Here is a table of points, one per row:
ndarray[ 1.04 -1.19 -0.48  0.43  0.21  0.44 -1.77  0.80  0.20  1.16  0.29 -1.32  0.69 -0.33  0.48
         0.54  0.29  0.70  0.58 -0.50  1.63 -1.16  1.85 -0.20]
ndarray[-0.31 -0.62 -1.29 -0.05 -2.31  1.38  0.47 -2.18 -1.10  0.15 -0.35  1.19 -0.77  0.66 -0.31
         0.24  1.91 -0.73  0.39  0.73 -0.04  0.35 -0.03 -0.23]
ndarray[-0.02  0.27  1.28  0.01 -0.67 -1.14 -0.86 -1.30  1.02  0.93 -0.51  0.56  0.09  1.31  0.53
         0.62 -1.74  1.37 -1.63 -1.40 -0.59 -0.21  0.96  1.32]
ndarray[ 0.05  1.61 -0.31 -1.27  1.88  0.17  0.36 -1.30 -0.94 -0.56 -2.05  0.38 -0.22 -1.05 -0.28
         1.16 -1.17 -0.15  0.14  1.83 -1.17 -0.49  0.04 -0.06]
ndarray[-0.37  0.99 -1.57 -0.04 -1.15 -0.32  1.41  1.82  0.26  0.59  1.26 -0.25  0.16  2.12  0.06
        -0.32 -1.62  0.76  1.86 -0.76 -0.53 -0.39 -1.33  1.00]
ndarray[ 1.02 -0.06  1.31  0.51 -1.77  0.78  0.39  0.28 -0.50 -0.31 -1.04 -0.78 -0.92  0.63  1.98
         1.29  0.49  0.08  0.91  0.36  0.28 -0.72 -0.83  0.72]
ndarray[-0.34  0.76  1.59  0.49  0.54 -1.17  0.19  1.90 -0.32  0.00 -0.94 -0.27 -1.41 -1.44  1.23
         0.16 -0.96 -1.33  0.52 -1.37  1.33 -0.66 -0.54 -1.05]
ndarray[-0.32  0.06  0.86 -1.91  0.97 -0.45 -0.39  0.38  0.99 -2.46 -0.80 -0.32  1.12  1.38 -0.08
         0.78  0.39 -1.43  0.53 -0.54 -0.97 -1.32  0.08  0.65]
ndarray[ 0.89  0.84  0.27 -2.69 -1.12  1.29  0.86 -1.65 -0.51  0.50  0.19 -2.33  0.71 -1.73 -1.02
        -0.03 -0.84  0.68 -0.45 -0.38  1.15  0.32 -0.13  0.22]
ndarray[-1.76 -0.72  1.25  0.83  0.36 -1.15  0.28 -0.60  0.04 -0.01 -0.29  0.53 -0.52  1.28  2.04
         0.32 -1.46 -0.09  1.11 -1.29 -0.11  0.52 -1.37 -0.52]
ndarray[ 0.39 -0.66 -0.44 -0.68  1.55 -0.34  1.56 -1.81 -0.61 -0.30  0.22 -0.12 -0.72  0.55  0.80
        -0.74 -0.96  0.78 -0.09  2.31  0.50  0.61  0.32  1.68]
ndarray[-0.14 -1.41 -2.01 -0.18 -0.05 -0.47 -1.22 -0.70  1.48 -0.45 -0.47 -0.87 -0.08  0.12  0.23
        -0.89 -1.53  0.28  1.38 -1.14  1.22 -1.25 -0.46  0.38]
ndarray[-0.72  0.40 -0.30 -0.61 -0.21 -0.43  0.71  0.47 -0.53  0.90 -0.52 -0.87 -0.47 -0.22 -0.18
        -0.51  1.01 -2.03 -1.08 -0.69  0.17  0.06  1.14 -1.21]
ndarray[ 0.15 -0.70 -0.23  0.32  0.72  0.63  0.88  0.59 -1.32  0.35 -1.41 -1.21  1.19 -0.19  0.74
        -0.82 -0.85  0.38 -1.39  0.46 -1.07 -0.19 -1.48 -0.98]
ndarray[ 0.99  0.20  0.41  0.23  1.12  0.00  0.32 -1.24  0.57 -1.15 -0.08  0.93  0.42  0.68 -0.99
         0.69 -0.82 -0.29 -1.38 -2.18  1.56  0.28 -1.31  1.06]
ndarray[-2.50  0.15  1.92 -0.11 -0.59 -0.52  0.95 -0.76 -0.06 -0.12 -0.06 -1.59  1.18 -0.74  0.88
        -0.29  0.00  0.70  2.05  0.42  0.23  0.12 -1.00  1.25]
ndarray[-1.86  1.22 -0.13  0.53  0.87  0.35  0.18 -1.01 -0.56 -1.46 -0.14  0.51 -0.51 -0.97 -0.79
         1.11 -0.35  2.27 -1.55  0.25 -0.84 -1.28 -0.14 -0.08]
ndarray[-0.95 -1.63 -1.08  1.32  1.79  1.40  2.04  1.11 -0.47 -0.82 -0.61  1.08  1.48  0.39  1.30
        -0.40  0.18 -0.68 -0.52 -0.05  0.00 -0.71  1.34 -0.08]
ndarray[-1.27 -0.01 -0.08  0.04  0.67 -1.03 -1.47 -0.46 -0.16  0.90 -1.28 -1.57 -1.31  1.19  0.35
        -0.34  1.39  0.53 -0.77  0.98 -1.23  0.21  0.72 -1.35]
ndarray[-0.93  1.49  1.94 -1.14  0.08  1.73  0.76  0.33 -0.36  2.10 -0.58 -1.56 -0.67  1.89  0.11
        -1.63  1.76 -0.90 -0.85  0.29  0.23 -0.05  0.17 -0.93]
ndarray[-0.21 -0.21  1.52  0.70 -0.07 -0.21 -1.96  1.57 -1.47 -2.06  0.19 -1.42  0.33  0.56 -0.33
         1.19 -0.62  0.16  1.73 -0.71 -0.47  0.12 -0.54 -1.14]
ndarray[ 0.74  0.22 -1.08 -0.50  0.77  1.17 -1.23  0.92  1.27 -1.58  0.45  0.35  0.23  1.25  0.13
         0.10  0.08  1.18 -0.52  1.73 -0.23  1.68  0.29  2.01]
ndarray[-0.49 -1.70 -0.10 -2.89 -0.17 -1.15 -0.53  0.97  0.76 -0.06  0.63 -0.82 -0.42 -0.33  1.20
         1.09 -1.32  0.50  0.35  0.02  0.56  2.35  0.46 -1.44]
ndarray[ 1.21  0.88  0.82  0.75 -0.86  1.08 -1.05  0.18 -0.40 -0.18  1.54  0.67 -1.88 -1.13  2.01
        -0.54 -1.05  0.46 -0.99  0.30  1.61 -1.10 -0.64 -0.74]
ndarray[ 0.19  0.83 -0.18  0.16 -0.49 -0.29  1.42  1.73 -1.19  1.54  1.31  0.69 -1.75 -2.33  0.44
         0.73  0.21 -0.12  1.13  1.07 -1.34 -1.15 -0.65  1.94]
ndarray[-0.67  0.53  0.15 -0.39 -1.26 -0.93  0.52 -1.85  0.61 -1.97  2.18 -0.18  1.38  0.92  0.87
         0.15 -0.73 -0.76 -1.47  1.56  0.81 -0.15  1.19  0.94]
ndarray[ 0.93 -1.15  0.24 -0.48 -0.21  0.51  0.22 -0.21  0.15  0.22 -0.46  1.31  0.88  0.15 -0.33
        -0.46  2.82 -0.38  0.48 -1.08  0.19 -0.30 -1.87 -0.15]
ndarray[ 0.49 -0.89 -0.15 -0.69  0.05  0.96 -0.66  1.92  1.87 -1.32  1.16  0.30 -0.66  0.87  0.33
        -0.64  0.71 -0.16 -0.96  1.19 -0.50 -0.35 -1.60 -0.03]
ndarray[-0.70 -2.14  0.95  0.56 -1.91  0.94 -0.02 -0.15  1.32  0.70 -0.69 -0.19 -0.28 -1.81 -2.81
        -0.71 -0.20  0.95  1.38 -1.05  1.04 -0.64  0.71  0.23]
ndarray[-0.47  1.18  0.59  0.56  0.61  0.62 -1.37 -0.30  0.72  1.90  1.04 -0.17  0.56  0.80  0.21
        -0.39 -0.47 -0.28  1.17 -0.51 -0.27 -1.93 -0.20 -0.60]
ndarray[ 1.76 -0.35 -0.14  0.25  0.49 -1.76 -0.15 -0.31 -0.50  0.70 -1.83 -1.14 -0.38 -0.86  0.33
        -1.04  0.33  1.48  0.20  0.85 -0.59  0.71 -0.65 -0.25]
ndarray[-1.22 -0.16  0.77  0.37  0.41 -0.62 -0.49 -0.91  0.44 -0.52  0.38  1.23 -1.82 -0.03 -0.49
        -0.83  2.19 -1.61 -0.09  0.48 -0.43  1.54  0.75 -1.40]
ndarray[-0.19  0.70  0.31  0.91  0.28  0.03  2.03  1.00  2.14 -0.18  1.39 -0.48  0.76 -0.58 -0.78
         1.20  0.12  0.31 -0.43 -0.80 -0.49  0.00  0.73 -3.18]
ndarray[-0.45  1.05  0.64 -0.14  0.39  0.44 -0.66 -0.35 -1.32  0.87  2.31  0.34 -0.71 -1.51  0.07
         0.33 -0.19 -0.36  1.13  1.54  0.55 -1.50 -0.48  0.69]
ndarray[ 2.32 -0.65 -0.76  0.73  0.37 -0.85  0.86 -0.26  0.35  1.70  0.76 -0.43  0.38  0.18 -1.38
        -1.58 -2.37 -1.55 -0.38  1.01  0.24  0.03  0.51  0.74]
ndarray[ 0.70 -1.15  0.67 -0.94  0.99  0.42  0.65 -1.95 -1.88 -0.70  1.59  0.72 -0.39 -0.38 -0.98
         1.39  0.43  1.92  1.25 -0.48  0.64  0.00  0.41 -0.54]
ndarray[-2.16 -1.87 -1.20 -1.09 -0.85  1.18 -2.13  0.00 -0.50  1.39 -0.82 -0.36  0.16 -1.32 -0.09
         0.89 -0.66 -0.36 -0.73 -0.31  0.77 -1.40  0.62  0.49]
ndarray[ 0.42  2.26  0.12  0.41 -1.06 -2.37  0.63 -0.11 -0.15 -0.70 -0.81  1.69  0.29 -0.54  0.65
         0.08  0.34  1.74 -0.38 -0.14  1.35 -1.02  0.89 -0.43]
ndarray[-0.44  0.89  0.66  0.75 -0.74 -0.57  0.46 -1.81  1.06  0.64  0.30  0.63  1.81 -0.36  1.28
        -1.80  0.08 -0.01  0.89 -1.16 -1.08  0.77  1.50 -0.70]
ndarray[-0.14  0.75  1.24 -0.25 -0.11  0.36 -1.62 -0.59 -1.96 -0.22  2.36  0.02 -1.38 -0.65  1.60
        -0.71  0.21 -0.09  0.35 -1.63 -1.79  0.87  0.36  1.72]
ndarray[ 0.53 -1.20  0.94  0.42  2.23  0.85 -0.02  0.04  0.35 -0.70  0.83  0.42 -0.89  0.33 -1.38
        -1.15  0.48  1.08 -1.77 -0.24 -1.37 -0.17 -1.10  0.50]
ndarray[ 0.69 -1.23  0.40 -0.30  0.46  0.11 -0.49  0.53  0.35 -0.77 -0.52  1.87  0.80  0.13  0.39
         0.48  0.29 -0.35 -0.89  0.23  1.27 -0.19  0.30  0.49]
ndarray[ 0.51 -0.17  0.00 -0.54 -1.43 -0.76  0.51  0.10 -1.27  1.50 -0.59 -0.16 -1.14  1.82 -0.92
         1.43  1.28 -0.83 -0.28  0.73 -0.63 -0.39  0.73  0.22]
ndarray[ 0.56  0.71 -2.43 -0.48  0.22  0.38 -0.94 -0.33 -2.11  0.06  0.68 -0.12  0.51  1.50  0.28
        -0.97  0.60 -0.07  1.24 -0.92  0.66  1.32  1.21 -0.91]
ndarray[ 0.49  1.03  1.23  2.52  0.65  1.19 -1.62 -0.95  0.23  1.04  0.38  0.05 -0.10 -0.28 -0.11
         2.97 -0.85 -0.89  1.60  0.93  0.38  2.02 -0.45  0.48]
ndarray[ 1.54 -0.61  0.36  0.38  1.63 -1.65 -0.32 -0.18  0.98 -0.21  1.39  1.42  1.27  1.45 -0.59
        -0.16  0.77  0.90  1.44  0.69  0.62 -1.36  0.57 -1.08]
ndarray[-0.05  0.89 -0.75  0.75 -1.52  0.85 -0.07  0.57 -2.39 -1.36  0.19 -0.98 -0.43  1.73 -0.88
        -1.31  1.78  1.36 -1.24  0.49  1.07  1.02 -0.83 -0.22]
ndarray[ 0.33  0.56 -1.17  0.11 -2.61  1.52 -0.41 -0.79  1.26  0.66  0.64  1.03  0.88 -0.63  1.02
        -0.71 -0.97  0.03 -0.46  1.00 -1.64  0.46 -1.98 -1.32]
ndarray[-0.63  0.91  0.75  0.95 -0.66 -1.28  0.77  0.69 -0.30 -0.52 -0.09  0.13  0.38 -0.03 -0.72
        -0.59 -1.63  1.01  1.55 -1.30 -0.51 -0.47  0.28  0.32]
Along one direction, these points spread out more than along any other. Where along it does each point below lie, from 0 to 99? 50 is the average, and the first point above lies past it. One standard deviation of the points above along it is 16.
ndarray[ 0.37  1.22 -0.81 -0.49  0.70  0.27 -0.67  0.19 -0.33 -0.29  0.71 -0.94 -1.09  0.52 -0.58
        -0.20 -0.39 -1.68 -0.33 -1.53  0.30  1.03  1.13 -0.77] 43
ndarray[ 1.00  1.30 -0.68 -1.14  1.02  1.15 -0.68  0.95  1.35 -0.03 -1.96  1.12  1.01 -1.27  0.89
        -0.03  2.35  0.84  0.23  0.83 -0.37 -0.78 -0.10  0.91] 36
ndarray[-0.30  0.50 -1.46  1.66 -1.48 -0.13 -0.64 -0.09  1.02  0.02  0.40 -2.67  0.52 -1.01  0.19
         0.76  1.98 -0.32 -1.56  0.40 -2.83 -1.23  0.72  0.14] 39
ndarray[ 0.25 -0.93 -1.58  0.37  0.71 -0.01  0.00 -1.27  0.14 -1.89 -1.80 -1.17 -0.56 -1.65 -0.21
         0.66 -0.17 -1.27  0.18  2.03  0.42 -0.22 -2.96 -0.87] 41
ndarray[-0.22  1.23 -1.09  1.77 -0.76  0.76  0.87 -0.63  0.86 -0.09 -0.28  0.75  0.21 -1.16  1.33
         0.82 -0.31 -1.21 -1.13 -0.74 -0.51  0.97 -0.11  0.63] 53
ndarray[-0.05 -1.77 -0.41 -0.82  0.01 -0.29  1.44 -0.07  1.69  1.00 -0.10 -0.79 -1.02  0.09  0.56
         2.06 -0.01  1.69 -0.67 -1.72 -0.07 -0.40  0.34 -0.31] 57
ndarray[ 1.53 -0.29  0.93  1.83 -0.61 -1.94  0.15  0.37 -0.25  0.06 -0.80 -0.17  0.67 -1.19 -0.54
        -1.70 -0.19 -0.74  0.49  0.38 -1.82  1.53 -0.16  0.76] 55
ndarray[-0.72 -0.03 -0.42  1.08 -0.58  0.56 -0.23  1.07 -0.86  0.48 -1.52  1.96 -0.63  2.11 -0.91
        -0.87 -1.70  0.70  0.38  0.40  1.54  0.05  2.22 -0.87] 46
ndarray[ 1.05  0.13 -1.59  0.25  1.49  0.61  0.85  0.18  1.77 -0.29  0.27 -0.18  0.02  0.24 -0.18
        -0.33  1.88 -0.90  0.15 -1.07  0.84 -0.23 -1.41  2.73] 38
ndarray[-1.45  0.54 -0.82 -0.61 -0.84 -2.57 -1.15  0.65 -0.42  0.80 -0.37  0.98 -0.68  1.27 -1.77
        -0.27 -0.11 -1.17 -1.10 -0.87 -0.61 -0.77 -0.95 -0.43] 45
ndarray[ 1.60 -0.18  0.95 -2.09  0.00  1.06  0.66  0.08  0.61 -0.37 -0.99  2.23  0.74 -0.31 -1.09
        -1.09 -1.11 -1.84  0.13 -0.22 -1.60 -0.35  0.98 -0.44] 42
ndarray[ 0.30 -1.50 -0.93 -0.50  0.13  0.15  0.43  0.78 -0.73 -0.13 -0.08 -0.35 -1.55 -1.78  0.79
        -0.16  0.56  0.40  0.97 -1.02 -0.11  1.71  1.57 -0.06] 49
ndarray[ 0.70 -0.44  0.60  0.61  0.13  1.05  0.99  1.30  0.64 -1.71 -0.13 -0.17  0.75  0.20 -2.02
         0.55  0.13 -0.61  0.28  0.77 -0.35 -0.46  1.39  1.08] 43
ndarray[-2.32  0.99 -0.10 -0.07 -0.09 -0.51 -0.36  0.86  0.24  0.59  0.81  0.37  0.02 -0.83 -1.93
        -0.57  1.18 -0.06 -0.85  1.06  1.33  2.11  0.64 -0.08] 36
ndarray[-1.42  0.68 -0.23 -0.07  0.62 -0.38  0.10  0.18  0.76  0.53 -0.72  0.13  0.57  1.09 -1.00
         0.16 -0.76  0.43 -1.10 -0.23  1.98  2.22 -0.04 -0.16] 44
ndarray[ 1.06 -2.37  0.38 -0.40  1.02 -1.09  0.27  1.64 -2.01  1.50 -0.20  0.32  3.15 -0.77  0.38
         0.84 -0.13 -0.43 -1.15  0.74 -0.30  0.04 -1.79 -0.47] 47
